Rotation paths and how fast each direction turns (degrees per step):
Each turn is a multiple of 5 degrees from 10 to 175, or 0.
Each row of a path follows its step; steps can be skipped.
Path 1:
step 0: -16	5	-18	-22	-1	27	2	-3	-12	4	-14	22	-2	2	-16	18	-2	8	-12	-2	-31	25	19	34	0	12	-40	-6	-3	34	-13	21	-12	-1	4	4	24	14	-31	-27	-8	15	10	-2
step 1: 1	-19	-19	-6	-27	0	-13	0	5	-10	-13	-2	-13	46	-11	30	17	-8	-10	33	24	22	12	15	-11	-12	-25	8	-12	-13	6	9	12	11	-23	19	-28	2	17	24	-13	15	-15	7
step 2: 8	-19	-22	-15	4	14	-7	41	-9	-1	0	6	8	-24	19	-5	31	4	-5	3	-1	29	7	2	-5	14	31	6	1	16	-10	28	18	53	-10	20	14	7	-18	12	-3	-12	11	-1
step 3: 4	-21	9	-30	4	20	-5	-26	-11	-9	-3	-1	-14	16	12	35	-15	-25	22	-10	-38	35	-7	-15	22	1	-34	-2	-7	-3	17	4	8	19	-27	6	10	-7	-6	-18	5	-7	9	14
step 4: 39	-31	-20	7	-10	-14	-1	19	9	-10	-17	19	-6	-1	-10	1	1	-19	6	-6	23	-1	18	17	5	-28	-19	11	-33	18	-2	28	17	3	-5	10	23	-22	16	-9	-6	-12	-36	-11
step 5: -18	-5	-9	-12	-18	21	-12	1	-33	7	21	3	16	-34	-5	21	-8	11	0	34	9	39	14	7	-11	-12	9	-8	-2	29	9	-24	18	23	-17	-8	22	-17	-17	-16	11	12	-16	-4
step 6: -2	-28	-4	-18	1	6	16	2	-8	21	-37	10	2	29	-7	9	26	-2	-10	34	-41	20	-3	21	10	9	-30	-27	-26	6	-10	14	-3	-11	-11	-21	10	14	-4	-11	-16	-6	-7	1
step 7: 9	-26	-15	2	3	3	14	4	-23	-33	-6	8	14	27	5	23	10	25	-19	-8	23	20	18	11	-20	-25	-16	10	10	13	-2	21	15	16	-14	15	-4	-27	-7	41	-16	17	0	7
step 8: -16	5	-14	-13	1	29	-24	12	1	10	1	14	-15	-4	-9	6	0	-14	-15	15	-13	21	27	16	11	12	2	4	10	18	-3	28	-15	45	-17	42	26	12	-15	-25	-4	8	17	2
step 9: 17	-22	-23	-42	-36	-1	3	-2	12	-9	-15	-4	-16	14	2	34	14	-28	18	3	-10	36	-11	7	-1	3	-17	27	-18	-12	12	-4	15	13	-15	-8	-19	3	18	1	-5	-7	-11	24
Speeds:
-9	-1	4	4	5	8	3	5	0	2	6	-10	4	-6	-7	4	2	-4	-2	7	5	1	5	3	-6	1	16	-2	4	-3	4	2	-3	6	-1	7	8	-3	7	0	-1	-10	-3	1 -> 120
-11	0	11	-10	-6	3	0	0	8	-7	2	-4	-2	-2	-1	1	0	-6	-10	-7	-8	1	-5	4	3	4	-1	-9	-2	4	9	-1	2	-1	-2	-3	5	6	2	-7	-1	6	6	-10 -> 130
13	-5	11	2	-3	-1	-12	7	-1	-1	5	3	1	-6	3	1	-10	-6	-1	-4	0	1	-8	-3	-3	4	-1	2	-4	-2	0	-5	-1	-3	-6	-5	8	-1	-1	-4	5	-9	-10	2 -> 55
1	-8	7	-2	9	10	10	-4	-2	-3	-2	0	9	3	11	-2	6	7	6	-4	-3	1	-3	-7	6	1	6	-2	-2	-6	1	6	-1	-3	-7	-8	2	3	-7	6	-6	-4	-2	-2 -> 95
7	1	8	4	7	-6	3	3	0	5	-9	4	-3	1	0	-2	3	4	-7	-3	-10	0	-6	-5	1	-2	-1	-5	9	2	5	-4	3	7	-6	10	5	-11	5	7	2	-1	9	3 -> 80
-10	2	10	-2	-3	5	1	5	-6	-3	-6	5	5	5	6	-4	3	-2	4	4	3	-4	0	2	5	3	-2	10	6	10	4	-1	4	-1	7	4	2	-1	-7	1	17	-3	-2	2 -> 135
2	6	-3	-3	-7	12	0	2	13	3	-1	8	-4	-4	-5	-2	5	13	2	3	1	-5	0	-3	-2	-3	-1	6	-1	-7	10	-8	1	-2	-6	8	2	2	-4	-2	-1	3	-9	-3 -> 95
